In the data rows, the value 128 means zero.
Here are some points, each followed by its number:
[135 133  96 111 120 162 118  95 118 137 128 128 157 104 142  76 139 150
 151 146 116 139 129 171  98 164 160 157 148  76 186 104] 0
[124  97 162 159 142 171 139 106  94 157  98 119 121 139 157 128 149  90
 153 130 154 151 111 155  96 173  86 163 140  81 179  74] 1
[100  92 176 119 158  87 159 123 133 174  76 167  93 160 153 164 124  87
 149  92 161  69 133  64  89 164 111 116  95 145 145 156] 2
[106 142  76 112 150  91 128 145 154 126 111 105 108 147 120 148 133 101
  82 113 144  70 115 169 166 119 106  75  89 143 103 170] 3
[ 81 150 130 101 134 100 137 125 165 124 111 128 146 147 118 128  34 151
 141 118 107 144 129 168 165  97  93 149 153 137 111 160] 4
[176 108 150 159 125 155 150 126 115 136 139 194 127 110 131 103 124 126
 133 124 102 153 174 156  93  78 107 139 122 119 151 100] 5
[128 167 133 151  94 128  64 161 159 104 155 122 168 108  92 115 155 156
 155 141  93 165  93 150 153 133 167 160 133  92 112  70] 6
[147  77 192  82 156 125  97  88 123 177 104 139 103 153 180 143 136  99
 145  96 159 140  98  62  95 167 132 105 100 146 126 161] 7
[100 161 109 169  99 110  99 170 171  75 175  99 167 117  70 112 166 137
  67 120  75  93 113 154 167 120 142 102 129  88 113  71] 8
[129  55 150  69 212 121 209  89  80 203  48  84  43 204 176 209 153  91
 142 118 153 120 173  72 102 183  89  92  77 147 174 143] 9
[162 109 154 128 133 133  87  85 119 143 132 102 114 117 136 137 162 109
 158 115 132 133 117 134  96 147 107  64 140  95 142 110] 10
[170  65 163 146 152 195 127  77  71 179  91 171 119 135 179 113 127 110
 139 122 162 141 186  76  95 144  99 147  71 181 132 110] 11
[172 144 115 137 107 117 140 131 123 103 137 103 152 117 105 121 153 155
 154 122  77 141 105 147 150 119 143 156 150  85 124  82] 12
[ 77 127 109 137 124  96 113 161 161 103 165  99 132 142 102 137  36 168
  77 118 120  79 101 138 157  65 100  77 138 139  82 154] 13
[131  77 136  85 172 100 126 106 125 185  84 162  51 183 155 197 128  88
 155  89 153 131 168 134  86 154 107 117  94 138 145 158] 14
[125 124 123 133 101 141 100 116 130 125 167 157 142 112 122  85 114 170
  58 129 117 144 101 136  91  88 162 152 129 134  79  97] 15
[ 81 142 114 135  96  99 107 187 204  99 152 151 128 129  95 141 130 151
  98  87  92  65  94 128 146  95 185 125 159 138  73 162] 16
[172 153 125 207  57 156  51 160 127  71 177 194 187  65  94  59  34 175
  68 121 112  83 119 154 144  79 169 152 123 125 102  97] 17
[186  54 172 107 177 146 168  86  74 188  64 156  78 174 181 163 107 106
 153 120 172 132 108  75  96 138 101 149  68 177 137 159] 18
[153 122 159 109 184 111 186  88 126 148  87  96  72 169 131 190 159 104
 149 119 169  73 119  65  92 154 132  64  80 168 159 178] 19
[143 128 160 177  41 170  76 109 130  97 155 191 200  57 130  52 124 145
 136 168  90 136 112 134  94  94 178 123 155  95 133 102] 20
[141 114 159 116 163 160 162 126  95 145 114 160 126 136 147 146 139 119
 144  94 160 156 106 112 100 156  90 143 104 161 180 171] 21
[121  96 141 137 153 133 150 110 100 148 118 100 111 151 141 154 169  99
 157 119 147 148 116 139 104 183 104  79  72 133 171 135] 22
[135 130 146  85 174 112 179 119 116 140 113 111 106 139 138 151 142 104
 130 106 164  77 171 125 109 137  90 152 117 189 172 180] 23
[ 77 134  83 168 103 141  99 169 140 100 141 141 151 107 100 105 153 149
  79 159  93 152 105 149 158 119 158 158 143  82 123  70] 24
[176  62 194 116 155 173 153  79  64 185  91 168 107 140 174 135 122  96
 139 123 187 149 115  69  96 139 108  64  74 118 150 143] 25
[142 142  93 185  82 139 126 123 131 110 150 147 169  95 112  87 134 164
  80 127 105 153 124 144 136  79 143 136 137 120  85  89] 26
[121 100  99 105 161 153 172 113 101 171 110 118  99 179 148 167  66  87
  86 123 151 105  98  84  88 188  93  92  79 143 174 131] 27
[163  90 145 172  83 170 113 105  95 140 138 182 170  60 160  58 133  97
 155 153 116 134 171  74  92 167 176 133 163  99 131 100] 28
[134 189 137 145  75 124  96 173 158  89 157 158 191  76 126  76 131 152
 146 212 104 149 197 163 157 109 158 146 149  83 124 101] 29
[129 141 141 163  93 101  77 173 188  88 151  96 140 116 115 110 123 141
 145 156 100 132  95 145 149  96 165 110 170 102  84 154] 30
[110 160  58 152  82 113  91 145 149 108 145 104 188  62 129  86 138 148
  77 123 115 134 126 159 165 105 174 151 161  98 116 112] 31
[111 122 134 132 150 142 136 136 121 135 134  82 101 167 130 163 160  93
 153 120 158 148 104 159  99 183 100  80  76  87 104 140] 32
[124  91 135  29 210  82 184 109 121 177  59 120  69 201 162 204 128  74
 149 126 170 121 175 163 113 178  93 149  83 151 174 164] 33
[118 177 141 184 131 133 133 138 130 113 138  89 139  93 110 115 140 166
 137 178  94 163 122 109 159  83  91 132 159 127 110 120] 34
[176  55 183 120 109 203 125 102  59 164  95 175 150  87 176  69 138 119
 142 206 170 139 182 149  91 140 146 147 132 113 124 107] 35
[162  84 177 114 123 136 154 102 103 166 101 119 113 124 158 134 137  91
 137  82 161 141 167 133  76 147 113 125 168 112 139 180] 36
[104 133 117 142 141  73 164 161 148 114 106  68  90 180 100 185 134 154
 149 131 156  89 103 142 164 123  96  97  62 150 111 131] 37
[149 102 161 152 113 159 106 117 101 122 137 153 126 118 138  96 137 114
 133 179 123 151 119 149  89 124 102 129 114 133 136  96] 38
[120 127  93 141 135 119 133 140 116 121 110  93 117 145 126 125 160 145
 144 117 151 154 175 150 157 119 103 164 143 147 124 133] 39
[100 184 120 133  94  93  68 165 173  83 163 115 176 117 107 108 140 153
 158 200 102 136 181 148 166 118 151 149 151  78 118 104] 40
[197  72 201 162  94 182 150  73  54 141 116 192 157  81 175  79 134 115
 138 201 132 158 117  78  93 145  98 136 129 120 147 111] 41
[143  64 118 133 179 146 161  85  74 184  60 101  83 172 169 173 151  80
 156 123 163 163 136  78 105 193 102 157  74 137 172 142] 42
[117 156 133 181  58 123 108 150 177  73 186 177 177  71 100  52  34 138
  85  89 108  62 105 133 154  92 171  80 146  82  80  98] 43
[ 50 178 108 131 140  48  95 208 203  82 179  51 105 182  43 176  69 147
  99 121  99  84 120 149 162 120 150  82  74 146 123 128] 44
[152  92 107 145 117 166 116 102 104 141 102 124 138 141 156 134 164  95
 138 203 103 155 177 153 103 172 123 160 146 150 168  78] 45
[110 191 116 119  91  75 115 179 182 105 158 115 158  92  91  98 134 150
 115 120 116  65 117 158 162 115 167 165 150  87 109 110] 46
[114 160 108 106 106 105 137 155 154 108 116  91 155 125 120 104 133 150
 158 142 108 124 120 164 177 116 154 148 134  93 124 107] 47
[167 141 144 160 133 157 110 118  83 141 139 142 145  84 130  89 148 106
 140 159  94 156 104 120 106 143  86 143 160 121 171 114] 48
[112 135 112 114 155 107 129 102 136 149  78 119 115 130 157 127 126  96
  74 131 169 150 133  83  92 156  98 139  84 138 178 108] 49
[107 133 163 114 135  97 138 139 152 146 135 176 103 141 124 131 137  93
 103  83 160  58  95 142 137 162 113 117 101  93  82 163] 50
[150 135 168 120 172 165 187 110  81 165 111 150 104 128 155 135 154 109
 143 111 161 160 168  69 112 152  95 140 107 190 170 174] 51
[138  77 149  86 176 143 166 110 115 151  97 166  77 151 157 167 123 107
 152 153 185 143 181 147  93 139 103 140  73 189 128 164] 52
[131 107 135 124 109 135 147 107 132 130 114 111 123 114 152 132 123 104
 151  82 165 125 175 109 103 171 108 117 171  80 138 155] 53
[131  90 140  71 159 142 197  84  96 170  89 107  79 161 160 163 148  93
 146 120 142 153 174  79  99 182  97 152  95 149 172 129] 54
New points follow, each followed by the numbers of its two nearest points above, smallest number first.
[192 112 141 193  60 196  62 108  85 111 141 207 215  41 161  13 116 123
 138 190 122 153 112 145  99  82 167 143 126 129 129  94] 20 28
[156 141 176 187 112 208 131 104  78 163 116 157 180  76 152  92 148 102
 135 169  95 161  94  66 101 143  94 148 173 121 173 104] 41 48
[128 118  95 131 115 168  96  99 113 131 138 101 141 128 151 124 161  86
  85 134  96 146 104 144 101 127 163 154 140  81 161  75] 0 38
[119 100 122 164 110 139 145 118  96 132 110 100 131 141 135 134 153  92
 162 120  91 160 150 150 103 128  91 150 145  87 178  78] 1 45
[153 127  93  96 138 117 165 109 142 140 114  90 132 127 139 126 136  73
 118 118 152 136 136 153  97 163 107 145 145  90 111 110] 39 53
[183 145 154 154 116 176 133 117  93 113 120 154 164  73 136  90 151 167
 141 183  92 145 145 118  93 160  94 150 169 128 176 113] 38 48
[119 154 152 108 143 172 155 118  93 126 102 109 136 117 131 122 147 165
 149 105 112 158 173 126 136 152  96 124 173 193 165 113] 39 51
[ 91 195  69 155 142 116 111 161 156  94 182  78 116 114  74 146 146 166
  67 194  94 140 101 119 161  86 144 151 173 185 112 170] 30 34
[ 83 158 123 132 100 121 103 155 146 109 158 123 161 102 124  87  61 146
 143 122 114 145 143 151 153 109 154 147 156  76 122  94] 40 47
[109 125 125  76 165  94 131 141 140 144 114  92 102 159 135 139 127  95
 142 123 168  71 121 158 168 155 113 145  82 145 113 171] 3 23
[199  81 137 168  84 229 145  89  83 126 112 184 167  71 175  69 131 104
 134 153 116 145 118  69  94 150 101 145 123 132 139 107] 28 41
[153 102 142 130 120 176 147 106  97 117 116 134 142 111 145  94 120 119
 126 119 116 153 132 134  95 128 102 135 128 119 147 115] 5 38
[115 145 131 142 110 158 106 109 116 131 107 115 172 112 167  93 129  93
 146 199 104 135 124 161 115 108 152 161 146  89 188 104] 0 38
[144 116 103 145  85 164 128 131 101 124 141 150 164  91 129 107 146 151
 147 117  80 140 172 153  97 123 148 161 141  86 172  84] 0 5
[135 143 167 143  85 110 105 153 167  95 145 194 176 101 116  98 122 160
 144 171  98 137 162 132 157  98 175 126 168 115  81  91] 29 40
[152 126  86 161  79 192 141 117 110 127 138 109 180  65 140  81 156 161
 166 205  94 159 150 145  97 121 157 156 133  74 169  65] 0 12
[121  91 137 120 154 148 145  91  95 154  81 152  82 163 159 164  67  92
  80 129 154 153 103  79 106 188  93  75  69  82 168 124] 27 49
[196  40 170 127 158 180 133  55  50 200  66 151 113 151 188 137 146  81
 165 142 147 160 176  80  96 167  98 160 146 150 171 140] 11 42
[ 90 169 102 114  92 117  98 168 160 107 160  66 136 141  80 128  91 156
  89 127 102  95 111 140 160 121 160  66 141  91 120  72] 8 47
[137 133 144 129 129 116 125 110 144 127 110 131 112 134 129 147 133 103
 140  78 165 138 102 133  99 106 112  37 107 150 112 146] 10 22
[141 112 126 120 131 111 171 128 118 118 129 149 129 147 122 144 131 112
 147 125 173  84 187 146 124  76 166 135 128 185 148 173] 23 39
[103 116  92  48 147 106 136 111 136 122 161 118 100 146 128 153  55 109
  92 106 167  75 112 139 149  69 136 109  79 157 109 174] 3 13
[125 145 123 130 128 110 167 141 153 118 142  75 129 146 130 129 133 155
 140 112 107 135 135 163 159 115 166  83 141 146 131 105] 12 47
[135 148 104 122 118 103 127 130 148 130 121  72 140 123 136 124 135 147
 137 127 111 143 120 151 159 118 156 150 142  79 117 165] 12 47
[134 105 168 104 191 142 145  74  71 166 106  89  94 161 161 172  50 100
  79 100 163 101 110  57  93 150  87  71 113 185 164 178] 19 27
[110  95 134 124 168  79 134  94 147 169 104 171  74 190 133 174 125  82
 156  97 177 137 171 146  95 150 106 119 103 157 130 165] 14 52
[179 128 172 150 128 179 151 107  80 151 149 141 141  78 160 122 137 107
 130 156  96 158  99  60 113 153 148 130 167 116 175 108] 41 48
[124 160 104 100 120  99 116 147 152 125 132 110 150 130 118 119 139 150
 147 121 109 134 126 148 160 121 161 163 136 119 122 104] 12 47
[100 158 163 172  71  92  65 162 187  93 176 111 153  99  95 110  38 154
 126  84 108  65  91 138 153  98 178  58 171  86  81  98] 30 43
[121 119 118 116 113 126 131 119 107 131 120 144 130 126 128 130 171 141
 161 135  88 154 162 152  96 178 151 154 149  90 169  83] 0 45
[ 92 134 140 126 114  94 156 158 153 103 143 100 135 135 106 121  42 161
 139 106 113  83 107 151 139  70 118  68 127 175  73 109] 4 13
[100 137 198 166 130  73  96 174 182 120 143 116 103 171  94 171  33 148
 136  80 107  51  85 137 158  96 124  42  99 154  73 152] 13 44
[104 166 139 132 156 131 147 166 143 101 142 136 115 119  89 132 142 156
 154 184  87 153 101 135 164  86 151 149 173 122 107 122] 34 47
[113 169  98 152  95 117 103 165 160  94 151  98 145 121  90 118 158 153
  86 125  93  87 106 151 153 127 151  82 146  73 122  77] 8 46
[ 97 119 159 136 120 110  99 135 165 123 137 171 116 122 120 131 133 151
 152  75 175 137  91 145 152 161 117 120 165 128  75 163] 50 53
[128  90 131  99 163 114 100 118 113 155 110  83  89 182 130 184 151  93
 146 118 153  83 112 148  93 184  90  67  76 146 167 131] 22 32
[146 128 173 110 141 133 159 100  97 140 112 144 120 115 147 121 148  95
 134 115  91 158 173  51 111 146  88 145 162 191 165 182] 21 51
[ 77 190  90 125 101  72 100 178 187  80 177 107 150 113  91  91  42 148
  79 115  93  69 117 163 162 107 159 157 132  77 118  99] 8 46
[103 113 109 118 147 104 138 130 126 119 125  65  88 166 117 177 162  93
 161 117 157 100 111 144 159 116 125  79  86 152 118 139] 3 37
[157 131 156 128 156 157 118 122  94 125 130 114 121 122 138 104 135 107
 139 114 125 162 109 130  93 146  83 144 179 134 162 111] 38 48
[121 161 162 149 144 107 152 138 120 120 123 147 113 122 120 140 143 161
 145 175 106 167 115 128 156 146  89 140 176 142  97 174] 34 39
[135 101 113 153 145 124 114 109  97 131 123 126 104 160 128 144 156  91
 156 120 154 143  98 144  98 185  94 152  80 138 170 133] 21 22
[125 188  65 127 108  85 108 162 193  86 161 134 154 129  93 101 135 157
  69 144 109  68 116 157 162 104 159 140 146  81 105 105] 8 46
[ 27 177 114 115  88  43  86 209 225  80 180 145 134 122  50 142  39 160
 147 133  96  71 100 136 156  94 181 121 161 151  73 155] 16 44
[184  89 172 100 107 204 122  74  84 167  90 199 189  89 196  70 138  94
 154 205 107 144 193 153  90 164 101 160 153  92 175 105] 35 41
[151 119 107 132 105 156 128  96 105 146 117 142 147 119 131 112 153 148
 147 174  98 144 170 147  98 170 159 155 145  89 176  72] 0 45
